In the data rows, 128 means zero.
Some points, one per row:
[ 75 142 116 174 135  62  67 138 128 101  32 156 204 221 170 100]
[165 133 142 100 125 134 125 113 131 148 148 163 110 107 159 136]
[118  58  96 125 141 159 182 145 131 115 134 137 112  78  22 110]
[113 133 115 127 117 116 105 126 142 137 113 118 129 141 121 127]
[152 140 125 115 124 124 132 100 129 146 147 137 116 114 137 121]
[120 176 106 105 146 150 149 110 101 102 119 157 108 121 146 125]
[173 122 161  92 130 149 134 128 129 149 145 185 106  92 178 137]
[110 142 122 135 131 134 124 133 133 121 113 118 127 135 119 124]
[101 182 159 124 101 129 102 127 125 145 133  91 101 129 138 193]
[110 168 155 145 103 128 120 136 120 133 107 110 148 147 121 154]
[123 151  91 148 152 194 231 130 107  65 128  82  77 119  43  81]
[183  87 133 108  89  88  99  88 143 193 147 115 122 142 110 105]
[129 136 126 119 133 134 121 123 122 125 123 137 121 128 131 127]
[146  68 108 121  88  71 108  83 149 199 115  82 161 149  52  79]
[ 66 129  99 160 128  34  65 120 135 114  44 160 205 212 176 112]
[ 93 151 108 144 130 117 114 133 137 108  81 117 140 158 132 119]
[158  86 111 108  97  83 103  86 149 194 136 103 138 146  82  99]
[195  76 144 126  79  91 111  88 139 204 143 113 138 141 122  93]
[169 109 164 107 114 156 104 152 130 119 146 163 133 122 179 145]
[ 87 195 115 139 152 150 133 136 131  91  88 135 119 134 134 129]
[ 76 145 107 164 130  87  85 138 135  97  50 139 173 197 151 100]
[104 165 184 160 100 145 126 146 116 151 142  67 124 121 132 153]
[ 62 144 115 175 138  72  65 146 142  99  38 153 195 212 164  96]
[195 117 138 102 102 112 125  93 128 171 161 143 106 113 148 117]
[114 184 129 157 173 150 242 128  97  81 174  13  75  97 119 112]
[152 140 126 105 125 132 128 113 129 137 135 145 115 118 149 134]
[165  81 101 168 150 157 148 163 101  94 180 130 140 118 149 148]
[ 49  98 225 123 184  98 158 145 139 161 135 103 124  38  86 181]
[ 74 140 112 169 130  85  84 134 136 104  48 144 192 197 152 105]
[ 69 136 109 177 144  78  75 146 132  93  39 150 193 218 164  88]
[ 81 143 109 172 143  83  83 140 118  80  49 141 181 220 158  90]
[120  52  55 114 117 174 217 125 123  88 114 144  80  77   0 104]
[159  95 137 124 140 147 125 146 122 127 153 157 128 112 156 131]
[153 110 149 118 142 148 128 145 118 123 146 153 130 112 151 139]
[101 164 154 164 157 166 217 138 106 118 177  26  73 100 121 120]
Here are 10 more points, each followed by its number:
[142 133 144 101 116 128 103 145 138 128 150 130 128 119 138 160] 0
[ 67 132 108 174 138  45  58 135 129  96  29 156 206 223 175  93] 1
[159 116 153 100 133 145 125 130 128 137 138 165 112 103 164 135] 2
[126 200  98 104 144 156 174  95  96 101 138 145 103 101 143 138] 3
[ 91 152 131 164 114 112 107 132 132 109  74 113 167 150 120 114] 4
[181 112 135 102 110 112 116 100 137 170 158 137 108 123 136 124] 5
[ 97 200 180 143  99 145 116 147 134 139 123  86 129 122 125 187] 6
[ 77 123  92 148 120  41  58 108 134 116  41 143 196 195 154 108] 7
[ 63 156 112 163 133  93  80 141 149 102  48 136 170 180 150 111] 8
[147 121 138 104 120 126 104 134 139 145 154 139 124 123 146 152] 9
Which of these numbered points is nearest to each point below, ignoring the 2 directions in which the first points spread most? Its number follows each.
[148 123 139 107 125 133 115 141 135 136 146 136 123 122 146 149] > 9
[136  95  73  71 113  99 121  96 147 154 114 119 104 129  27 138] > 7
[130  98  78  85 114  87 101  92 150 165 122 117 121 149  53 120] > 7
[181 113 132 105 108 114 122  96 136 172 160 141 113 123 143 119] > 5
[118 117  85  97 121  90  96  97 142 142 102 130 123 154  78 133] > 7
[ 65 130 105 172 134  50  61 130 132 105  35 158 203 222 174 101] > 1
[192 102 134  97  96 105 107  95 136 173 156 136 104 126 145 122] > 5
[103 158 143 171 129 162 161 144 124 103 124  71 124 122 103  99] > 4
[100 162 186 153 100 145 125 145 116 153 144  71 123 114 128 163] > 6
[ 97 113  89 128 114  63  78  93 164 141  66 111 180 134  84  99] > 7
[152 196 111 108 147 164 186  88  93 116 154 160 100 100 157 134] > 3
[ 74 136 107 165 126  59  70 137 129 107  35 155 200 218 165 102] > 1
[129 122  92  85 117 103 113 101 136 149 123 132 101 139  71 155] > 7
[113 114  83 101 124  91 100 102 152 148 106 137 131 156  78 129] > 7
[105 163 166 149 107 141 115 143 125 145 135  90 130 133 133 161] > 6
[142  97 128 142 152 157 147 153 111 112 157 133 130 106 133 140] > 9
[ 76 141 124 171 129  95  91 143 134 102  53 136 189 180 132  97] > 4
[173 106 143  71 121 122 105 135 134 132 171 156 117 107 159 159] > 9
Now 10 new points, numbered from 0 again:
[167 101 160  98 123 148 119 149 134 135 146 169 122 103 173 138] 0
[195 106 142  96 106 113 117 106 142 177 163 144  99 119 149 128] 1
[171 117 135 146 128 169 126 162 106  97 161 138 148 135 163 150] 2
[ 92 151 134 160 117 120 112 135 135 121  90 114 162 148 120 119] 3
[117 169  99 123 146 140 142 120 108  95 101 133 105 151 139 118] 4
[148  78 111 160 163 157 157 156 109 107 171 130 131 104 128 142] 5
[120 115  87  96 124  93  99 101 144 152 117 130 121 156  77 132] 6
[ 94 195  88 145 129 138 176 108 143 126 131  81 106 115  95 120] 7
[151 151 133 105 133 143 139 114 121 131 132 156 110 109 154 132] 8
[133 107  88  84 119  98 107  96 142 161 128 118 102 141  65 140] 9
The same question for these:
[169 105 163 101 123 155 116 148 132 127 141 170 122 108 182 141] > 0
[164 106 156 108 135 147 122 143 122 128 142 163 126 109 167 140] > 0
[160  23  93 146 153 141 134 170 121 124 178 130 137 116 124 112] > 5
[ 60 129 214 140 143 129 150 146 148 170 159  92 121  59  83 177] > 3
[170 138 144 151 106 181 114 161 103  90 161 124 159 155 159 148] > 2
[167 140 148  88 124 145 133 109 119 143 135 187  99  92 173 133] > 8
[146  53 104 135 153 146 150 159 127 126 162 141 136 105 104 125] > 5
[142  40  89 168 157 157 169 170 123 111 192 124 123  86 105 137] > 5
[ 55 141 208 134 137 127 144 146 157 160 142  97 119  54  70 176] > 3
[111 127  91 108 118  96 102 115 145 141 101 138 133 158  97 134] > 6
[114 146 110 131 139 141 140 128 125 112 110 127 117 141 117 112] > 4
[170 105 153 111 131 146 123 150 129 132 149 164 128 114 170 142] > 0
[163  24  81 158 153 148 145 173 107 106 187 131 138 117 141 126] > 5
[197 105 141  91 103 114 112 104 141 176 169 151  99 121 153 133] > 1
[122 154 117 124 139 143 137 125 128 113 109 135 115 137 136 121] > 4
[172 116 129 101 111 108 106 106 145 169 155 140 109 131 139 131] > 1
[110 154 119 146 111 109 131 106 157 153 120  90 132 122 109 122] > 7
[107 153 153 155 118 143 126 141 123 133 128  94 134 129 121 137] > 3
